In the rows, zero is written as 128.
One turn moves each row of this set onto another row. After a few examples, where does it send each row asked below?
k_464: [116  91 125 138 143 122 108 151 107 116 129 123 131 108 183 115 131 141
 100 134 107 165 114 140 112 132 123 125 103 105 134]
k_656: [136 123 124 145 154  86 103 142 134 134 130 102 128 126 137 124 102 121
 127  99 124 131 117 130 135 177 147 105 126 110 156]
k_707: [129 126 141 158 153  98 104 133 140 137 130 116 123 119 134 126  91 113
 137 112 144 141 112 140 140 175 150 113 120 109 145]
k_847: [ 91 152 134 142 153 107 119  91 125 107 124 125 155 142 153  84 119 111
 125 131 131 107 124  91 123 106 116  76 102 132 114]
k_2: [121  93 129 142 147 121 108 150 110 117 129 118 130 108 185 120 130 138
  95 134 109 159 115 145 112 131 117 130 102 106 127]
k_502: [103 163 139 140 137 134 158  95  70 121 137 114 130 111 130 127  86 141
 108 100 118 127 126 127 128 136 159 117 116 136 130]
k_558: [135 145 121 116 127 131 154 146 128  99 118  94 143  92 166 112 107 130
 128 137 109 157 146 124 138 170 141 111 133 142 126]
k_342: [135 149 131 127 131 136 155 140 134 101 119  96 139  91 167 120 102 123
 127 143 121 154 145 135 140 169 137 120 129 143 114]
k_471: [105 161 134 137 137 132 158  96  68 120 138 112 132 112 130 126  88 143
 106  98 113 126 127 125 128 136 159 115 117 137 133]
k_716: [ 90 147 139 130 152  95 128 141 110 131 129 128 166 125 140 112 130 109
 132 125 130 107 140 119  95  90  92  96 100 118 127]
k_809: [ 88 150 146 136 153 100 128 137 113 132 128 131 163 123 141 114 125 105
 135 130 137 108 137 124  97  89  92 102  99 118 122]
k_332: [ 92 152 134 144 154 108 119  91 126 105 123 125 156 141 154  86 118 109
 123 131 131 106 123  92 122 106 116  77 103 133 113]
k_727: [122 123 135 152 147  98 104 135 136 136 130 123 124 118 130 118  94 118
 144 113 138 150 110 130 140 175 158 107 122 106 158]
k_114: [127 119 125 141 148  91 103 141 131 134 130 114 127 122 131 117 101 123
 138 104 125 144 114 125 137 176 157 101 125 107 164]
k_849: [ 80 146 143 130 146 102 127 138 110 131 127 142 165 121 136 106 128 110
 143 132 133 119 136 115  97  89 100  95  98 116 134]
k_136: [ 92 152 133 143 153 107 119  91 126 106 124 123 156 141 154  84 118 110
 125 131 129 106 124  91 122 106 115  76 103 133 114]
k_214: [ 91 153 135 144 154 107 119  90 126 106 123 125 155 141 153  85 117 109
 126 132 132 107 123  92 123 106 115  77 102 132 113]
k_108: [111  91 130 140 141 126 109 148 110 117 129 129 129 106 181 114 128 139
 105 139 111 171 112 141 114 131 125 126 101 106 133]
k_237: [102 161 137 139 136 133 158  95  69 121 138 113 131 111 129 125  87 143
 108  98 116 128 126 125 127 135 161 116 116 135 133]
k_431: [129 148 132 125 126 139 155 139 134 100 118 103 138  87 163 115 100 124
 134 147 122 162 142 132 142 169 144 117 128 141 119]
k_789: [ 82 149 148 136 149 104 128 136 113 133 128 141 162 121 137 111 125 105
 140 134 140 116 135 122  98  89  97 100  97 116 125]
k_700: [106 162 136 139 139 131 158  97  70 121 138 110 131 113 132 127  88 142
 103  97 115 123 127 127 127 136 156 117 117 136 131]
k_311: [117  95 133 147 147 126 109 147 113 118 129 122 128 107 185 121 126 135
  97 138 115 161 114 149 113 130 118 133 100 107 122]
k_934: [ 85 145 137 126 148  98 128 141 108 130 129 133 167 125 138 108 131 113
 137 126 126 114 139 114  95  89  98  93 101 117 134]
k_535: [129 145 126 118 125 136 154 143 130 100 118 102 141  89 163 111 104 129
 135 143 115 163 144 124 140 169 146 112 131 141 126]
k_176: [ 90 152 135 143 153 109 120  91 125 106 124 126 155 141 153  84 118 109
 126 132 131 108 123  91 123 106 116  76 102 132 114]
k_526: [138 148 125 122 132 130 155 144 131 100 119  89 141  93 168 118 104 126
 122 137 113 150 148 131 137 170 136 116 132 143 118]
k_75: [138 126 134 156 158  90 103 138 139 135 131 103 126 124 138 129  96 115
 126 105 136 129 116 140 137 176 144 113 123 111 145]
k_608: [113  94 135 146 144 130 109 147 113 118 129 128 127 104 182 118 125 137
 103 141 117 168 110 146 115 131 123 131 100 105 127]
k_301: [106 163 139 141 138 133 158  95  71 122 138 111 130 112 130 128  87 140
 105  99 117 124 127 129 127 136 157 118 115 137 129]

k_535 -> k_342
k_311 -> k_464
Now these:
k_471 -> k_502
k_707 -> k_656
k_809 -> k_934

One turn moves each row of this set onto another row. After a few examples, where does it send each row asked below?
k_533: [103 128 119  95 121 131 138 122 120  97 120 155 149 117 112 110 159 135
 119]
k_131: [114 157 135 118 146 127  97 112 149 147 129 137 145 115 146 106 145 116
 107]
k_734: [105 152 120 105 100 143 139 139 136 103 120 116 144 105 129 129 164 119
 109]
k_601: [109 128 120 146 118 149 159 128  98 132 112  92 127 131  91 130 132 127
 116]
k_962: [119 136 108 148 110 135 148 126 126 130 132 180 134 129 120 121 131 126
 121]
k_263: [ 97 141 109 129 141 147 104 111 122 128 121 131 111 127 155 111 111 103
 134]
k_946: [121 127 111 133  89 130 141 126 112 140 123 139 124 124  83 155 130 128
 125]
k_125: [136 133 155 138 137 108 143 133 129 153 125 108 146 145  89 128 143 145
 117]
k_354: [131 132 141 129 136 113 132 153 140  96 116 107 125 151 153 127 104 112
 116]
k_377: [114 130 108 142 123 134 154 105 136 133 106 121 141 130  70 140 121 126
 125]
k_859: [125 154 126 117  99 129 126 158 133  99 122 102 119 126 153 141 134 112
 126]
k_185: [100 101 143 118 113 144 131 114 128 105 116 101 133 101 148 145 150 113
 117]
k_349: [144 126 145 101 126 133 122 103 174 113 111 120 124 153 116 108 133 129
 113]
k_287: [102 123 125  87 136 140 122 116 105 137 144 115 114 121 144 140 147  96
 118]
k_739: [129 143 128 144 145 122 148 104 112 124 106 121 144 146  95 131 106 143
 145]
k_670: [116 123  96 144 129 131 139 126 156 133 125 150 128 116 104 133 122 124
 163]
k_877: [147 150 139 144 156 135 126 143 110 121 122 132 142 114 141 126 101 128
 140]
k_128: [105 160 123 118 144 142  91 112 147 139 127 122 121 113 140 114 134 100
 139]
k_150: [142 152 158 125 127 123 152 139 126 153 124  99 146 114 109 155 123 122
 112]
k_615: [130 154 131 133 116 149 153 141 142 142 132 148 140 106 115 127 136 105
  89]
k_906: [132 141 143 137 101 124 152 135  94 144 127 134 142 125 113 151 130 129
  97]
k_660: [100 125 125 108 140 129 105 104 123 128 141 129 123 135 117 135 158  85
  99]
k_907: [124 129 120 112 129 119  95 127 141 155 132 157 135 119 154 111 133 135
 109]
k_439: [125 111 119 141 105 133 150 150 113 149 120  93 119 130  99 145 127 138
 119]
k_100: [152 157 137 122 124 146 122 159 132 141 138 129 123  96 122 139 118 110
 131]
k_848: [137 119 148 111 116 120 144 112 157 119 118 119 124 160 161 118 128 142
 123]
k_703: [ 94 114 102 127 142 146 124 117 141 142 115 128 121 120 152 109 105 108
 103]
k_489: [116 146 131 138 126 140 141 118  88 126 119 109 125 142  83 123 141 133
 141]
k_551: [114 109 142 117 121 147 106 102 109  87 112 127 131 113 124 126 148 117
 111]
k_274: [139 115 139 143 116 108 145 150 111 154 125 113 133 146 108 138 130 153
 117]
k_973: [135 124  90 114 137 113  94 111 158 131 118 113 131 157 131 127 138 136
 118]
k_331: [114 103 124  90 140 115 127 129 144 103 122 153 131 129  95 115 131 130
 144]
k_6: [129 147 146 126 133 124 132 124 122 144 127 107 129 137  71 126 150 134
 147]
k_655: [119 125 107 123 139 111  88 101 136 122 129 137 130 157 118 127 152 111
 101]
k_958: [123 106 139 110 156 109 135 139 164 105 115 120 130 143 113 121 107 112
 124]
k_247: [147 151 146 125 136 117 135 129 120 142 122 104 133 130 105 150 109 137
 160]
k_196: [111 105 102 111 127 131 109 132 158 160 124 139 120 111 148 119 117 123
 111]
k_79: [130 126  96  98 146 128 126 118 149 142 115  91 136 142 156 126 128 142
 114]
k_52: [139 118 139  99 119 142  94 103 141  96 114 132 116 132  98 115 141 122
 124]
k_909: [116 125 114  89 144 139 136 120 110 140 129 100 125 131 170 129 130 127
 117]
k_419: [120 130 120 154 168 134 146 125 153 126 111 119 154 110 119 124 109 122
 140]
k_871: [117 105 141 112 103 126 140 123 145 120 124 105 119 127 170 144 138 130
 139]

k_877 -> k_100
k_377 -> k_739
k_185 -> k_551
Now these:
k_354 -> k_859
k_128 -> k_131
k_655 -> k_973
k_125 -> k_274

